(in the rows, 128 means zero)
Families of rows that turns and mirrors carry onto each other, the same ones carrying the whole set onto itself: the rest of each named row's family, in list order:
6 families of 6 rows:
Z22: [115 125 122 151 146 107  85 128  86 141 149 121 130 132]
Z914: [130 113 140 140 101  98 109 124 141  96 145  88 139  85]
Z155: [145 132 139  82 113 120 114 132 107  77 141 121 119 111]
Z696: [103 106 117 144 115 138 119 107 103 110 132 113  84 150]
Z289: [127  83  95 111 107  87 157 150 158 143 123 137 143 119]
Z943: [112 130 148 114  93 120 109 133 145 121 143  78 145  86]
Z413: [171 138 139 119 135 143 159 139 141 144 170 146 150 101]
Z70: [157 115 119 126 142 119 173 131 143 146 173 153 125  92]
Z672: [137 107 135 162 147 134 121 136 126 175 138 131 163 148]
Z585: [149 107 101 107 145 130 162 139 121 148 185 128 138  97]
Z663: [108 145 166 149  96 136 112 130 160 140 132 110 151 110]
Z531: [109  89 105  98 119 125 131 153 148 123 116 164 164 107]
Z122: [118  71 119 105 124 110 169 144 153 125 133 155 147 126]
Z470: [141 131 134  82 119 145  93 142 117 109  96 144 140 118]
Z153: [ 89  81 100 120 120 102 148 139 133 108 159 147 139 117]
Z811: [145 119 105 140 138 102 106 136 105 177 112 124 120 151]
Z381: [123 144 167 131  93 114 116 122 160 120 128 102 127  85]
Z540: [ 99 132 102 138 103 124 132 120 128 159 117 133  79 146]
Z994: [173 113 103 138 130 151 155 120 146 134 148 138 117  76]
Z466: [165 130 166  85 116 122 112 134 125 105 108 116 132 122]
Z514: [120 107 135 154 149 114 100 129 107 169 118 129 135 155]
Z798: [104 130 131 145 124 149 133 107 116 150 129 137  78 151]
Z236: [138 129 133 158  99 142 108 114 158 129 117 101 123  75]
Z30: [159 131 132  82  94 111 116 137 130 114  94 111 113 129]
Z897: [122 113 109 132 150 131  90 144 107 160 113 155 154 130]
Z472: [157 128 146  75 111 141 117 133 114 105 132  88 129 113]
Z279: [105 126 130 130 116 172 155 121 131 143 137 152 105 159]
Z837: [ 92 120 116 122 120 160 125 116 101 144 139 111  91 153]
Z778: [120 111 103 157 115 169 136 105 135 140 119 134  85 121]
Z76: [114 110 120 149 144 129  98 128  97 171 141  96 136 141]
Z345: [138 156 135 128  90  95 108 133 152 142 123 102 123  87]
Z870: [103  69 101 103 116 126 168 141 143 129 154 123 144 118]
Z581: [163 129  94 107 122 109 169 139 138 149 155 149 108 100]
Z557: [117  85 138 113 100 137 164 142 169 120 129 137 162 132]
Z240: [162  96  99 131 147 116 156 126 110 118 177 134 120 107]
Z752: [167 136 163 101 118 161 121 130 120 118 114 120 132 148]

Same family as Z581: Z289, Z811, Z540, Z30, Z345
Same family as Z22: Z914, Z155, Z696, Z153, Z240
Same family as Z514: Z70, Z122, Z381, Z466, Z798

Families of rows that turns and mirrors carry onto each other, the same ones carrying the whole set onto itself: the rest of each named row's family, in list order:
3 families of 6 rows:
Z57: [118 110 133 127 128 118 105 135]
Z527: [136 141 137 157 128 117 153 161]
Z96: [154 137 139 117 117 114 132 145]
Z14: [108 179 164 159 142 164 161 124]
Z141: [122 163 139 159 117 151 160 141]
Z987: [106 171 187 157 178 147 156 126]
Z373: [121 149 187 156 190 115 151 144]
Z763: [140 163 140 118 103 150 138 124]
Z984: [155 129 167 115 158  95 128 145]
Z175: [137 148 196 114 186 113 129 124]
Z154: [105 130 130 129 112 149 109 118]
Z181: [114 104 158 125 163 107 101 133]
Z271: [136 134 161 156 163 100 150 161]
Z329: [ 90 145 152 130 133 167 110 100]
Z726: [120 172 195 116 174 149 137 103]
Z498: [100 121 180 126 183 125 102 113]
Z394: [122 181 168 118 132 168 141 103]
Z492: [ 88 142 177 127 167 155 107  97]

Same family as Z527: Z14, Z141, Z987, Z373, Z271
Same family as Z498: Z57, Z154, Z181, Z329, Z492

Families of rows that turns and mirrors carry onto each other, the same ones carrying the whole set onto itself: the rest of each named row's family, in list order:
5 families of 6 rows:
Z662: [129 161 151 126 192 151 105 106 154 128]
Z883: [135 153 152 160 168 155 124 103 140 142]
Z398: [163 119 130 101 180 114 128 178 120 130]
Z892: [ 88 136 139 124 160  86 166 144 152 150]
Z559: [ 85 138 144 110 114 112 154 136 141 137]
Z273: [121 150 158 121 198 149 106 115 152 127]
Z116: [140 133 140 157 159 146 125  90 131 131]
Z342: [149 146 156 154 169 151 136  96 132 142]
Z848: [181 136 127 102 126 115 122 160 150 124]
Z287: [128 158 156 120 196 133 101 104 148 119]
Z128: [ 95 142 149  99 115 102 156 121 133 139]
Z619: [174 122 148  91 169 116 133 167 114 122]
Z71: [ 93 146 134 117 162  89 175 139 156 141]
Z833: [184 140 138  95 131 125 125 162 135 122]
Z313: [138 149 146 154 168 156 133  94 137 130]
Z891: [178 142 122 112 123 131 127 165 140 141]
Z140: [171 120 141  93 180 122 143 174 130 123]
Z698: [104 162 146 112 168  85 172 147 156 148]
Z330: [122 165 160 129 186 145  98 114 151 137]
Z101: [168 122 132  86 167 121 134 173 122 123]
Z512: [137 139 154 150 157 162 135  96 131 127]
Z681: [102 142 137 127 159  75 167 144 159 139]
Z139: [138 164 162 129 189 149 112 105 152 138]
Z352: [ 81 129 146 110 125 101 147 133 133 148]
Z230: [173 118 138  86 162 109 126 167 129 118]
Z142: [178 132 125 112 122 130 135 161 146 119]
Z912: [ 85 135 139 106 124 103 161 134 131 137]
Z438: [ 96 147 141 111 167  86 168 146 170 135]
Z788: [ 88 128 141 117 126  89 158 135 135 134]
Z134: [178 140 120  99 131 131 125 165 141 122]

Same family as Z342: Z848, Z619, Z330, Z681, Z352
Same family as Z883: Z892, Z833, Z139, Z230, Z788
Same family as Z128: Z398, Z116, Z287, Z891, Z698
Same family as Z559: Z273, Z140, Z512, Z142, Z438

